In the rows, zero is written as 128.
Turns, then the turns between two rows, first turn first; the first pair answered:
turn Romog:
[133 119 107  99  83  95  83 137 140 115 133 129 122 121 110  97 115 140
 135 155 177] => [125 131 111  93  91 104  88 138 139 123 122 130 129 122  94 104 119 145
 135 157 176]
[142 122 140 106  85 114 136 140 131  97 124 144 160 102 150 144 122 111
 137 130 121] => [132 136 144  99  93 120 140 146 132 108 111 148 166 104 130 158 125 117
 139 133 122]
[132 132 125 134 101 144 145 126 142 113 140 144 130 111 168 119 124 123
 119 107 111] => [121 155 129 119 102 147 150 136 142 119 123 143 142 109 153 126 127 137
 121 109 116]
[193  73  87 139 107 136 137 125 122 140 151 134  89 176 137  96  77 105
 145 133  82] => [187 109  76 109  80 124 149 143 121 114 167 123 104 135 166  78  73 114
 133 119 100]
turn gula:
[146 191 114 118  98 145 170 146 151 136 110 101 138 109 156  98 124 120
 128  96 141] => [156 159 123 118  89 146 166 137 153 123 123 114 138 108 179  92 115 101
 134  90 128]
[133 111 134 119 137 122 108 106 152 146 111 127 140 164  94 172 112 136
 152 166 134] => [123 157 111 123 145 121 121 120 145 155 114 107 130 149  89 158 122 162
 142 170 146]
[113 129 121 146 151 119 146 135 146 154 141 123 106 130 136 110 128 133
 135 141 138] => [117 113 126 146 143 121 147 133 148 147 149 130 107 128 146 110 126 124
 134 139 130]
turn ribib:
[137 110 125 141 150 121  98 147 107 126 150 156  74 121 152 142 123 139
 131 131 110] => [128 107 142 113 140 129  93 147 115 123 130 171 100 127 139 161 120 132
 142 122 106]
[ 92 165 115 133  98 146 125 123 139 132 136 127 136 114 151 124 145 132
 103 115 118] => [122 126 106 160 111 117 112 100 132 118 159 118 115 133 160 114 138 115
 104 137 121]
[166 123 103 162 168 136 107 110  94 170 166 132  84 141 168 106 124 140
 146 155 107] => [158  94 149 108 157 141  79 100 106 163 125 173 139 160 144 158 110 112
 169 144  98]
[133 117 163 112 127 129 143 115 127  95 122 149 129 131 130 120  78 114
 115 153 136] => [116 147 161 105 123 149 157 134 126 100 119 147 128 118 128 112  86 132
 110 143 138]

(2 to 4 turns a pair)
[178  73 136 139 145 123  82  97 128 143 157 121 104 170 115 133  95  85
 133 123  82] => [140 162 130  58  87 137 112 148 131 102 155 116 151  89 154 119  99 114
 113  72 104]
Romog Romog gula ribib
[119 204 137 139  72 190 141 148 131 143 107 172  97 130 129 112 134 161
  97 113  94] => [176 101 128 191  92 139 107  97 125 120 138 166  69 173 143 106 117 118
 110 148  89]
ribib gula
[109 105 148 119  96 183 147 146 138 129 146 168 141 113 180 117 125 109
 123  80  86] => [130 118 112 161 110 159 157 143 127 130 177 134 101 107 194  80 133 124
 112  98  97]
Romog ribib
[132  91 132 127 130 113 114 117 143 114 148 125 144 164 138 146 102  99
 132 144 107] => [100 165 133  90 118 139 138 147 146 129 126 124 165 138 125 149 111 131
 123 127 118]
Romog ribib Romog gula
[163 116  98 224 151 111 133 133  99 173 174 107  57 125 156  66 148 146
 114 141 110] => [186  68 127 106  90  52  84 119 107  67 163 130 149 103 186 111 105  95
 127 123 144]
Romog ribib Romog
[132 167 146 145 125 173 149 153 144 153 152 149  85 126 182  68 134 156
  83  83 102] => [144 191 138  79  98 126 136 154 138 104 144 131 129 100 180  81 121 158
  80  85 143]
ribib Romog Romog
[116 125 172  86 114  90 104 128 139  98 113 108 149 114 108 138 125 116
 130 126 113] => [ 94 162 166 121 140 123 127 141 136 144 102 104 122 125  83 130 148 144
 125 131 102]
Romog ribib Romog
[121 104 143 137 166 140 110 109 120 157  99 148 134 175  81 158 131 128
 146 148 136] => [141  83 111 180 161 122 123 104 114 140 150 126  90 159 141 106 128 124
 132 150 132]
Romog ribib ribib ribib
[129 104 142 128 142 123 107  98 150 148  57 147 117 170  75 118 123 124
 128 157 116] => [139 108 120 163 154 116 117  99 142 155  85 127  84 167  87  92 124 132
 121 167 120]
gula Romog
[ 96 118 144 108  97 136 111 135 142 158  75 191 155 150  64 180 143 118
 146 130  85] => [ 91 166  89 173  80 144 160 163 130 156 146 152  82  95 149  89 159 152
 108 116  84]
ribib gula
[144  81 132 139 118 105 113 100 129 100 146 133 120 135 154 126 115  93
 132 129 125] => [107 117 159 100 108 152 125 124 140 119 104 158 157 128 128 156 119 108
 142 103 116]
ribib Romog
[ 88 156 127 127 152 176 166 158 118 186  84 126 153 139  87 123 152 160
 139 123 121] => [ 94 130 143 112 147 172 149 148 125 179  71 141 168 157  78 144 145 144
 147 122 120]
ribib ribib ribib
[182  95 160  81 165  49  71 152 138  67 130 105 161 155 132 149 110 132
 139 177 155] => [172 128 149  69 167  50  75 166 137  70 119  94 166 149 120 151 119 152
 134 180 169]
Romog gula
[ 90 209 118  92 106 159 154 161 160 138 125 143 136 114 110 110 138 158
 136 101 119] => [156  73 136 109 121  90  93  90 156 104 137 149 133 177 102 141 108  88
 159 142 118]
ribib ribib
[160 119 153  65 102 133 104 106 116  95 101 148 159 120 136 153 144 152
 119 119 139] => [185 120 113 127 120 108 116  97 104  99 145 111 103 115 163 106 153 163
 102 140 146]
ribib ribib
[125 172 109 113 130 129 133 167 132 153 108 118 130 137  90 113 131 155
 124 118 145] => [131 157 103 147 139 133 137 161 128 162 125 111 105 144 101  98 136 155
 121 125 136]
Romog gula
[ 96 175 136 151 119 133 135 158 167 117 122 121 144 121 160 114 155 136
 103  82 145] => [ 96 188 135 147 134 124 131 156 161 130 102 114 153 135 123 132 159 144
 109 100 157]
ribib ribib gula ribib
[131 114 146  60  85 110 105 142 115 112 101 150 155 119 137 148  99 104
 124 111 125] => [117 153 136  60 108 115 113 148 111 137  82 140 156 128  98 160 116 126
 124 123 137]
Romog gula
